[[137 141 102 121]
 [150 131 120 115]
 [103 116 156 143]] --> 121, 103

[118 129 128 103] --> 103, 118

[151 154 142 125 102 154] --> 154, 151

[149 141 143 103 157 131] --> 131, 149

[134 128 150 143 123] --> 123, 134

[[122 139 143 123 126 122]
 [102 116 125 102 143 103]
 [127 114 115 127 139 127]] --> 122, 127

[129 112 154 145 121 137] --> 137, 129

[[109 108 124 120 133 123 130]
 [107 100 128 132 127 109 156]] --> 130, 107
---
[[125 119 131 127]
 [132 126 139 153]] >> 126

[148 139 113 126 126 117 101] >> 139

[114 124 115 139 136 144 106] >> 124

[[104 156 156 132]
 [110 148 147 135]
 [135 136 112 123]] >> 136

[126 138 132 154 136 146 129] >> 138

[[113 140 110 128 124 100 124]
 [138 125 119 111 134 154 143]] >> 125
---
130	115	115	119	112
147	135	127	123	137
149	138	125	122	129
-> 125

120	114	113	121	106	105 -> 113

122	131	142	134	105 -> 142

112	119	109	107	117	145	116
126	130	125	124	129	126	123
119	118	120	123	118	126	131
-> 120

149	132	124	137	128 -> 124

103	136	133	102	136	129	125 -> 133
---
[126 103 137 136] -> 136, 126

[108 133 126 140 144 150] -> 150, 108

[142 129 119 104 107 114 113] -> 113, 142

[149 111 115 103 104] -> 104, 149

[131 127 112 105  98 115 109] -> 109, 131

[100 109 134 147] -> 147, 100

[151 146 107 126 114] -> 114, 151

[155 146 152 150 149 126] -> 126, 155

[[126 136  99 122 152 130]
 [118 134 138 108 128 132]
 [129 129 128 126 125 129]] -> 130, 129

[[119 136 148 134 145 105]
 [114 144 152 118 147 106]
 [135 122 111 108 129 144]] -> 105, 135
---
[[149 144 105 128]
 [133 121 137 108]] --> 144

[[101 126 128 105 129 150 128]
 [138 131 130 124 128 131 127]] --> 126

[[124 134 116 123 137 117 119]
 [130 119 157 144 101 145 124]] --> 134

[[150 111 142 116 142]
 [146 138 118 120 151]] --> 111

[[134 143 127 132 137 122]
 [115 158 129 116 140 113]] --> 143

[[117 102 114 129 139 128 148]
 [133 113 126 128 111 122 142]] --> 102
---
[[145 117 132 124 124 107]
 [129 111 123 140 117 136]
 [128 148 130 128 132 140]] ==> 117

[[122 133 119 144]
 [125 117 114 106]
 [108 111 117 145]] ==> 133

[[106 127 138 140 137 136 137]
 [115 129 149 142 131 122 113]
 [136 127 125 116 140 148 122]] ==> 127

[[122 123 103 144]
 [153 122 136 131]
 [141 130 146 147]] ==> 123

[[126 132 146 148 131]
 [117 123 154 157 127]
 [137 131 139 154 133]] ==> 132

[[112 143 142 126 144 131]
 [110 139 145 119 144 126]
 [135 132 122 151 127 140]] ==> 143

[[143 133 128 157 155 141 128]
 [157 157 133 151 130 152 133]
 [133 146 128 151 145 139 133]] ==> 133

[[143 141 130 144 110 123]
 [114  98 139 131 130 126]
 [131 126 117 106 122 141]] ==> 141

[[126 155 137 118]
 [127 154 138 118]
 [131 145 145 126]] ==> 155

[[127 129 150 135]
 [131 130 139 157]
 [134 131 132 142]] ==> 129
---
[158 105 131 115 125 114 119] gives 131

[[133 137 130 133 132]
 [154 149 128 137 144]] gives 154

[[126 132 128 154 128]
 [130 121 129 128 123]] gives 130

[128 110 151 121 149] gives 128

[132 146 111 128 101 125 134] gives 111

[[135 124 150 118]
 [140 118 136 113]] gives 118

[140 120 105 130 157] gives 140

[[134 115 122 151]
 [141 135 120 118]] gives 151
---
[[112 108 142 112 112 136 147]
 [105 116 146 111 116 151 143]
 [145 144 112 144 147 107 112]] => 112

[[120 123 136 144]
 [144 114 106 135]
 [114 123 150 142]] => 142

[[140 140 130 132 146]
 [154 118 129 124 113]
 [131 141 137 129 147]] => 147

[[118 103 153 118]
 [152 139 119 106]
 [103 156 130 149]] => 149

[[109 113 130 108 124 137]
 [105 107 117 119 127 131]
 [124 113 146 118 115 111]] => 111

[[152 150 121 138 118]
 [109 102 147 104 139]
 [119 103 141 101 135]] => 135
---
[131 105 129 126 121 112 120] ⇒ 120

[[119 141 137 137 147]
 [124 144 143 137 134]
 [110 132 122 151 123]] ⇒ 122

[103 120 146 115 147 130] ⇒ 120

[141 106 119 132] ⇒ 132

[121 138 151 127 122 141] ⇒ 127

[128 127 108 102 111 124] ⇒ 111

[117 134 108 104] ⇒ 117

[118 152 126 125] ⇒ 126
---
[[133 106 117 126 117 120 134]
 [106 130 134 145 126 122 121]
 [125 145 119 107 132 135 124]] >> 126

[[114 118 130 106 110]
 [136 133 108 101 133]
 [ 99 120 112 134 101]] >> 108

[[102 138 131 124]
 [112 117 134  99]
 [103 134 132 119]] >> 117

[[128 106 121 133]
 [127 116 141 125]
 [144 121 123 105]] >> 116

[[132 122 135 123]
 [141 107 124 100]
 [140 127 136 126]] >> 107

[[130 128 106 134 111 121 121]
 [138 128 120 131 123 131 128]
 [125 128 127 125 125 122 126]] >> 123

[[124 118 121 149 117 151 129]
 [141 111 148 117 114 142 146]
 [117 149 145 107 113 150 127]] >> 114
---
Q:
[[120 134 105 124 128 119]
 [129 156 144 100 124 139]]
A: 124

Q: [126 133 118 135 106 140 156]
A: 135

Q:
[[148 112 146 154 136]
 [108 121 142 117 143]]
A: 154

Q: [122 132 101 116 131 132 102]
A: 116

Q: [129 127 131 150]
A: 150

Q: [ 99 142 111 107 140 143]
A: 107

Q:
[[105 125 125 125 136 146]
 [124 129 124 125 134 134]]
A: 125

Q: [134 151 128 133]
A: 133

Q:
[[142 134 134 124 109 141]
 [112 125 109 140 138 104]]
A: 124

Q:
[[126 122 131 131 142 136 124]
 [121 128 122 129 146 149 118]]
A: 131
---
[[122 132 122 142 133]
 [121 125 122 139 157]
 [126 122 112 148 152]] → 157, 152

[153 116 134 103 109] → 153, 134

[136 127 105 132 117  99] → 136, 132

[115 103 144 116 128 132] → 144, 132

[[111 138 156 127 139 115 143]
 [108 123 127 141 122 114 128]] → 156, 143

[123 124 134 121 100 137] → 137, 134
---
[116 133 150 119 134] | 150
[134 107 135 135 135] | 135
[134 128 120 118 153] | 120
[129 117 142 122 151] | 142
[145 130 134 150 120] | 134
[136 131 141 128 106] | 141
[138 148 142 153 123] | 142
[127 127 156 113 129] | 156
[120 127 116 148 104] | 116
[144 150 147 136 111] | 147
---
[152 103 114 143 146 118] 103
[132 124 140 138  99 137] 124
[143 103 124 113 122 145] 103
[157 106 116 142 133 123] 106
[119 105 133 122 118 142] 105
[100  99 101  98 100  99] 99
[109 121 119 127 112 106] 121
[134 131 134 104  98 123] 131
---
[[147 153 122 124 123 139]
 [147 158 117 121 122 138]
 [157 139 137 135 132 118]] out 121

[[145 142 131 121 153 121 134]
 [139 145 133 126 150 124 130]
 [145 142 131 121 153 121 134]] out 150

[[151 122 134 132 126]
 [115 145 151 120 129]
 [113 141 131 128 117]] out 151

[[143 133 151 124]
 [130 103 121 155]
 [116 129 117 124]] out 103

[[152 128 140 153 150]
 [150 109 131 109 137]
 [108 151 110 126 112]] out 131

[[138 137 117 123 138 121  98]
 [124 138 138 131 132 130 107]
 [119 114 136 134 125 128 143]] out 132

[[116 135 146 143 109]
 [116 145 109 139 150]
 [141 118 104 109 131]] out 109

[[120 140 140 143 139 118 135]
 [109 144 119 147 151 120 139]
 [112 100 110 137 135 134 142]] out 151
---
138  144  117  103 => 144, 138

105  114  124  119  104  135  129
138  111  135  140  152  128  117
131  104  103  114  106  114  102
=> 152, 140

151  132  128  132  118  124  136 => 151, 136

134  150  139  110  142  128  121 => 150, 142

154  142  129  128 => 154, 142

101  122  148  129 => 148, 129
---
Input: 102,135,133,131,109
Output: 109
Input: 128,129,150,139,152,131
Output: 131
Input: 105,98,126,99
Output: 99
Input: 107,114,150,137,136
Output: 136
Input: 107,139,124,109
Output: 109
Input: 126,150,145,127
Output: 127
Input: 124,154,131,152,134
Output: 134
Input: 154,131,114,129
Output: 129
